Where one turn sends some rows of the set: a few examples, then the rows asked
J749: [ 26.2  -3.8  11.9   5.5 -31.1  22.4  29.7  -9.0   2.2  34.6 -23.6   6.0
 -15.1 -20.2  36.3  -7.6]
J844: [ 27.9  13.1  22.6 -12.6 -16.2  15.4  37.2 -53.9   2.2  18.1 -23.0 -15.2
 -18.7   6.8   3.3 -26.4]
J772: [ 23.0  14.3  17.7  13.2  12.4  12.7   8.1 -22.9   9.5  20.6 -39.1 -13.3
  22.0 -11.3  33.2 -27.6]
J616: [ 42.1  24.7  20.7   7.9 -21.7  36.6  -7.1 -39.6   7.4  36.3 -15.3 -15.0
  26.4 -21.6  13.1 -27.2]
J146: [ 34.1  25.7  20.6  19.2   7.8  11.0   7.0 -26.1   7.3  25.9 -39.1  -5.9
  27.3 -19.4  17.4 -16.1]
J640: [ 12.4 -14.2  10.5 -14.4 -17.8  16.6  16.1 -36.0  -7.2  44.1 -13.4  -6.8
   8.8   5.6  21.2  -5.9]
J227: [ 48.1  35.2  19.9   3.3  -3.2  36.6  10.6 -23.0   7.3  27.4 -33.4 -16.6
  12.7 -32.3  21.1 -21.7]
J89: [ 23.4  -6.5  17.2   0.3 -18.3  12.0  39.0 -45.4   7.5  44.4 -26.0   0.3
  -0.1   5.8  31.5 -13.9]
J417: [ 32.8  10.0  20.2   5.1 -33.2  -0.2   7.5  -9.1  -9.5  33.1 -31.5   8.7
   0.8  14.0   0.1 -13.3]
J851: [ 34.5  14.0   7.2 -20.1 -30.2  33.8  29.7 -37.2  -5.0  35.3 -25.9  -9.6
  -8.8   9.1  -2.4 -32.0]
J643: [ 18.5  30.0   4.1   6.6 -12.7  21.8 -11.8 -42.8  12.2   8.8  -9.6 -16.4
  -1.9 -23.6  26.6 -14.9]
J617: [ 19.6  12.7  19.1  -6.8 -13.6  25.1  15.1 -27.0  -4.6  17.1 -24.6 -42.5
 -22.5  -4.5   9.5  -1.4]
J710: [ 50.1  28.2  23.0  -2.1  -5.8  35.5   9.1 -15.6  12.0  20.2 -26.9 -10.6
   4.2 -22.4  36.2 -36.2]
J638: [ 40.7  23.3  24.5   9.3 -27.8  25.6 -17.9 -34.0  11.1  32.4 -13.7 -16.0
  17.8  -7.1  29.7 -29.2]
J313: [ 28.7   3.8   5.5 -15.4 -20.1  19.5  23.7 -12.3  -4.3  19.0 -11.2  19.3
 -19.7 -13.8  17.4  -7.5]
J738: [ 34.2   7.3  28.1  21.2 -38.5  12.1   4.6  -9.7  -2.3  33.4 -33.0 -11.8
  -1.3  14.8   0.3 -17.9]
J66: [ 22.7  20.2  13.5 -14.4 -15.6  12.2  15.9 -16.2 -13.9  25.7 -37.6 -29.9
 -16.8  -1.8   9.2   3.2]
J240: [ 33.9   4.7  14.9  -5.1 -23.9  34.2  32.0 -48.4   8.3  26.4 -14.2  -4.0
 -10.9  12.3  -0.4 -35.8]
J868: [ 33.0  28.7   9.7  16.2  -2.2  17.8   7.1 -39.4  12.5  10.3 -19.6  13.6
  15.5 -24.3   4.2 -27.3]
J36: [ 15.1 -17.0  18.3   6.4  -8.9  11.9  20.4 -34.2   5.0  37.2 -14.8  -3.3
   4.1   5.9  31.2   0.8]
J934: [ 23.4  26.2   1.8  17.6  -6.5  17.5   6.3 -40.6  16.4   8.4 -26.3   6.1
  10.0  -8.4  10.3 -43.3]
J330: [ 17.3   9.4  31.1  -2.6 -25.9   6.4   7.5 -26.5 -12.0  11.8 -23.0 -33.8
 -17.0  -1.3  -2.3 -12.6]
J14: [ 28.9   2.4  25.6  13.0 -48.5  15.4   6.6  -1.9  -7.9  24.8 -23.6  -4.8
 -11.2  -8.2   4.7 -22.4]
J296: [ 23.3  21.7  10.6   6.2  -6.2  25.8  -8.0 -45.0   7.2  16.8  -5.2 -10.2
  15.8 -33.0  15.9 -10.5]
J741: [ 37.2   8.6  12.4   5.3 -21.3  25.6  27.9  -4.2   5.8  16.9 -19.9  13.3
 -27.1 -14.9  22.1  -8.6]

J617 -> J741
J749 -> J844
Now these:
J710 -> J934
J868 -> J616
J313 -> J851

Where one turn sends some rows of the set: a few examples, then the rows asked
J984: [ 11.5  11.2  -9.6 -28.5  -0.2 -15.0 -14.3  -3.7  -1.4 -24.1   8.0  -0.8
  12.6   3.3   1.2 -11.1  -3.5]
J228: [ -6.5  17.5  -2.0  11.8  18.9  13.5  18.9 -22.6   2.4  -4.1 -21.4  -5.2
   6.1  -7.4  -3.1   2.6   1.4]
J945: [  8.5 -11.9  -1.8 -24.3  -1.7  -3.9  -3.5  21.7  -2.0   2.2   4.8  -1.8
 -33.9 -14.3   3.7  -1.6  21.3]
J739: [-12.8  16.9  -8.0  18.4  14.4   8.5   8.1 -19.0  -0.4   8.1 -16.7  -4.0
   7.7  -9.4   0.0  11.1   4.3]
J273: [ -1.6  -1.2  15.0   8.8  14.8   2.8  23.4 -28.6  13.8  -9.9  -8.8  -2.8
   3.0 -18.1  -6.7   0.1  12.5]
J938: [  2.6   1.3 -16.4 -16.9  -8.9   4.3 -11.7   6.7 -13.4  -7.6   0.9  -4.8
 -35.6  -4.8  11.0   3.8  20.1]
J891: [-12.4  -0.9   4.2  20.1   7.8  -4.7   4.8 -22.7   8.3   9.0  -1.9  -1.3
   5.4 -20.3  -1.7  12.7  17.4]
J499: [ 14.9   7.1  -3.8 -32.3   2.9 -16.8  -9.9   0.2   3.2 -22.7   8.6   0.8
  12.2   0.4  -1.9 -14.4  -4.1]
J720: [  2.0 -10.0  -0.8 -24.7  -9.5  -1.0   9.5  24.2   0.1   9.5  -3.9   7.1
 -30.4  17.7  -2.6  -2.1 -11.2]
J926: [ -8.0   1.8   6.8  11.0  21.9  -2.5  14.6  -0.8  12.1  22.6 -11.9  -0.5
   9.6 -19.8  -6.5   6.1   6.1]
J30: [ -5.6   4.8   6.5  14.7   9.9   5.5  16.3 -35.1   7.7 -11.6  -9.1  -3.8
   2.6 -13.8  -2.8   4.4  12.9]
J843: [ -7.9  -7.3  12.6  14.9  11.8  -7.0  11.5 -17.1  14.7  11.3  -1.6   0.0
   5.8 -24.2  -5.4   8.4  17.2]
J498: [ -7.7 -20.1  20.9  15.9   5.1 -13.2   3.0  11.1 -11.0   7.9  11.4  16.8
   6.3  13.4   3.4   3.4  -6.2]
J144: [ 13.5 -10.2   2.1 -29.7   1.3   1.5   5.4  17.2  -0.6  -9.3   0.5  -2.8
 -35.6 -11.8   2.9  -8.1  18.4]
J895: [  7.4   2.7 -12.3 -22.1  -6.1   9.6  -3.3   2.3 -12.4 -19.8  -3.3  -6.1
 -36.6  -2.2   9.1  -2.4  17.1]
J140: [ -1.0   2.0  13.1   4.5  26.5   2.3  25.4  -4.8  14.3  10.8 -16.3  -1.4
   8.0 -18.6 -10.0  -1.8   4.2]
J204: [ -0.8 -22.6  29.9   7.9  10.6 -10.2  14.5  10.7  -5.8  -1.4   8.0  16.9
   5.6  12.6  -0.5  -5.1  -8.6]
J176: [  2.5  -3.1  -5.5 -24.2 -11.4   6.6  10.6  13.9  -4.4  -3.9  -8.5   5.2
 -32.4  23.6  -0.9  -2.3 -13.2]
J226: [  2.7 -16.9  28.8   5.4  11.2  -1.3  20.6   0.7  -9.2 -16.8   2.6  14.4
   3.2  18.5  -0.4  -8.9 -12.3]
J239: [  7.9  11.1 -13.5 -24.1  -2.9 -17.2 -21.2  -1.5  -3.5 -17.5  10.3   0.2
  13.2   2.4   2.9  -6.4  -1.8]
J297: [ -1.2  -0.5 -10.6 -19.7 -14.5   6.1   4.1  12.7  -7.8   0.1  -7.4   5.1
 -32.1  24.6   1.5   1.6 -12.5]
J722: [ -1.6  -7.4  -6.6 -19.9 -13.1  -1.1   2.5  22.9  -2.9  12.3  -2.9   7.8
 -30.1  18.5  -0.5   3.3 -10.1]
J609: [ -0.5   9.7   8.5   4.4  25.0  10.7  27.8 -16.0   9.9  -3.1 -20.8  -3.3
   6.3 -12.2  -7.9  -3.5   1.2]
J262: [ -1.4  -7.5  19.1  10.7   6.0   3.3  14.3  -9.5 -16.9 -23.4   0.3  11.9
   2.0  24.5   3.9  -4.9 -12.7]
J589: [ 13.2  -3.0  -2.8 -28.9  -0.6   8.1   6.2   7.6  -5.5 -20.7  -3.5  -4.9
 -36.7  -5.8   4.5  -8.6  16.1]
J510: [ 14.7   2.9  -1.6 -32.5   3.6 -21.5 -11.1   7.0   5.7 -15.0  11.0   1.8
  13.7  -3.2  -2.8 -12.6  -2.2]
J681: [-11.5   5.2   1.0  20.6   6.3   1.7   7.6 -32.1   5.0  -1.7  -6.0  -3.3
   4.3 -14.2  -0.4  11.3  15.0]
J318: [  2.7  -6.0 -11.3 -17.9  -7.1  -2.6 -12.4  16.9  -8.3   3.3   4.7  -2.6
 -34.3 -10.3   8.8   4.4  21.5]
J193: [ -3.8  -3.6 -11.1 -17.7 -15.3   2.1   0.6  17.8  -6.9   8.2  -4.3   6.3
 -30.8  22.4   2.0   4.7 -10.8]
J561: [ 10.7   2.9  -5.8 -28.5   1.4 -23.9 -17.8   8.6   3.6  -7.8  13.5   2.2
  14.6  -4.0  -0.6  -8.0  -0.6]
J23: [-12.0 -11.2  10.5  21.9   0.0  -7.6  -3.5   1.5 -19.2   1.8   9.2  14.5
   5.3  19.7   7.8   7.5  -6.9]
J528: [  3.8  -7.7  -0.4 -26.6  -9.1   3.4  13.2  19.2  -0.5   1.0  -6.9   6.1
 -31.3  20.5  -2.9  -3.9 -13.1]
J815: [-13.9   9.2  -4.4  18.1  15.8   0.3   6.2  -7.8   4.4  21.6 -11.9  -1.6
   9.2 -15.8  -2.1  11.8   7.6]
J342: [ -9.0  -5.3   9.9  19.1   0.4   0.4   2.2  -8.8 -22.2 -14.5   3.8  12.5
   3.1  25.2   8.0   3.4 -10.2]
J919: [ -2.6  -7.3  18.1   9.2  15.4  -3.7  20.7 -20.0  17.7   1.3  -4.8  -0.3
   4.7 -23.5  -8.0   1.7  14.6]
J775: [  7.4   7.1 -11.3 -24.1  -2.2 -22.3 -22.2   4.4  -0.5  -9.4  13.0   1.4
  14.4  -1.1   2.1  -5.2  -0.3]

J273 -> J919
J239 -> J984
J589 -> J144
Now these:
J926 -> J815
J204 -> J498
J176 -> J528

